[[131 130 111 128]
 [128 130 107 130]
 [126 125 148 127]
 [126 130 115 127]
 [125 124 151 128]
 [131 128 128 129]
 [126 124 156 131]]
=>
[[131 111]
 [128 107]
 [126 148]
 [126 115]
 [125 151]
 [131 128]
 [126 156]]

[[121 115]
 [145 125]
 [123 127]
 [123 124]
 [125 127]
 [106 124]
 [117 111]
 [139 124]
 [135 130]]
=>
[[121]
 [145]
 [123]
 [123]
 [125]
 [106]
 [117]
 [139]
 [135]]

[[122 131 138 123 124 131 142]
 [123 103 135 128 120 127 111]
 [118 121 128 130 153 141 139]
 [122 143 125 133 154 124 142]
 [123 130 120 106 120 128 117]]
=>
[[122 138 124 142]
 [123 135 120 111]
 [118 128 153 139]
 [122 125 154 142]
 [123 120 120 117]]

[[142 137 119 106 120 108 137]
 [145 133 119 135 122 141 127]
 [133 102 136 123 126 133 129]]
=>
[[142 119 120 137]
 [145 119 122 127]
 [133 136 126 129]]

[[130 124 133 114 141 122 125 114 133 123 126 142 118 127 114 134]
 [138 126 139 124 115 132 129 128 128 151 120 129 139 130 117 132]
 [130 121 133 118 141 124 123 114 128 115 124 145 121 125 114 133]
 [109 143 116 126 131 129 125 130 121 127 143 122 127 130 142 126]]
=>
[[130 133 141 125 133 126 118 114]
 [138 139 115 129 128 120 139 117]
 [130 133 141 123 128 124 121 114]
 [109 116 131 125 121 143 127 142]]

[[155 135 120 112 114 116 138 131 120]
 [121 137 104 118 127 143 133 128 132]]
=>
[[155 120 114 138 120]
 [121 104 127 133 132]]

[[152 123 120 154]
 [152 143 137 143]
 [152 111 144 121]
 [152 143 138 143]
 [152 123 117 130]
 [152 124 117 128]
 [152 131 117 122]
 [152 132 116 122]
 [152 135 123 121]
 [152 129 118 124]
 [152 114 130 127]]
=>
[[152 120]
 [152 137]
 [152 144]
 [152 138]
 [152 117]
 [152 117]
 [152 117]
 [152 116]
 [152 123]
 [152 118]
 [152 130]]

[[139 123 105 139]
 [140 107 111 124]
 [121 130 111 132]
 [126 115 123 129]]
=>
[[139 105]
 [140 111]
 [121 111]
 [126 123]]

[[146 130 138 150]
 [125 133 122 127]
 [123 123 125 145]
 [120 136 127 131]
 [127 115 139 132]
 [123 125 138 131]
 [131 129 125 127]
 [117 130 123 136]
 [118 132 120 126]
 [134 127 122 133]
 [132 140 141 127]
 [129 124 130 128]]
=>
[[146 138]
 [125 122]
 [123 125]
 [120 127]
 [127 139]
 [123 138]
 [131 125]
 [117 123]
 [118 120]
 [134 122]
 [132 141]
 [129 130]]
---
[[119 130 123 132 133 139 126 120 117 126 132 120 134 124 132]
 [112 132 130 139 115 132 126 132 130 125 128 120 136 138 129]
 [126 122 128 120 148 124 121 141 127 123 125 140 123 136 135]
 [124 133 121 156 118 130 132 144 132 131 136 125 133 131 128]]
=>
[[126 122 128 120 148 124 121 141 127 123 125 140 123 136 135]
 [119 130 123 132 133 139 126 120 117 126 132 120 134 124 132]
 [112 132 130 139 115 132 126 132 130 125 128 120 136 138 129]
 [124 133 121 156 118 130 132 144 132 131 136 125 133 131 128]]

[[113 141 136 120 115 127 142 106 130]
 [147 146 147 114 104 151 112 107 122]
 [118 117 119 144 133 132 129 123 131]]
=>
[[118 117 119 144 133 132 129 123 131]
 [113 141 136 120 115 127 142 106 130]
 [147 146 147 114 104 151 112 107 122]]

[[131 104]
 [104 143]
 [132 103]
 [120 112]
 [110 127]]
=>
[[132 103]
 [131 104]
 [120 112]
 [110 127]
 [104 143]]

[[128 118 134 142 141 121 122 114 141]
 [129 158 121 121 117 116 115 129 134]
 [102 127 118 112 151 131 125 122 137]]
=>
[[128 118 134 142 141 121 122 114 141]
 [102 127 118 112 151 131 125 122 137]
 [129 158 121 121 117 116 115 129 134]]

[[149 130 140 126 116 145 129 121]
 [132 116 134 143 110 137 142 135]
 [116 122 134 148 124 125 147 136]
 [131 119 154 128 119 137 141 130]
 [149 124 138 127 112 145 129 125]
 [140 127 153 127 121 141 138 123]
 [143 114 128 129 106 141 127 133]
 [123 118 102 136 119 122 122 138]]
=>
[[143 114 128 129 106 141 127 133]
 [132 116 134 143 110 137 142 135]
 [123 118 102 136 119 122 122 138]
 [131 119 154 128 119 137 141 130]
 [116 122 134 148 124 125 147 136]
 [149 124 138 127 112 145 129 125]
 [140 127 153 127 121 141 138 123]
 [149 130 140 126 116 145 129 121]]

[[112 130 121 124 119 135 131]
 [125 134 145 133 134 142 112]
 [128 135 130 141 119 131 130]
 [142 120 124 127 138 104 127]]
=>
[[142 120 124 127 138 104 127]
 [112 130 121 124 119 135 131]
 [125 134 145 133 134 142 112]
 [128 135 130 141 119 131 130]]

[[135 135 138 145 126 144 131]
 [134 138 148 140 126 155 128]
 [132 137 136 119 141 129 128]]
=>
[[135 135 138 145 126 144 131]
 [132 137 136 119 141 129 128]
 [134 138 148 140 126 155 128]]

[[127 148 134 127 132 129 130]
 [113 142 130 140 107 138 132]
 [119 125 131 137 149 123 127]
 [134 130 125 128 129 131 141]]
=>
[[119 125 131 137 149 123 127]
 [134 130 125 128 129 131 141]
 [113 142 130 140 107 138 132]
 [127 148 134 127 132 129 130]]
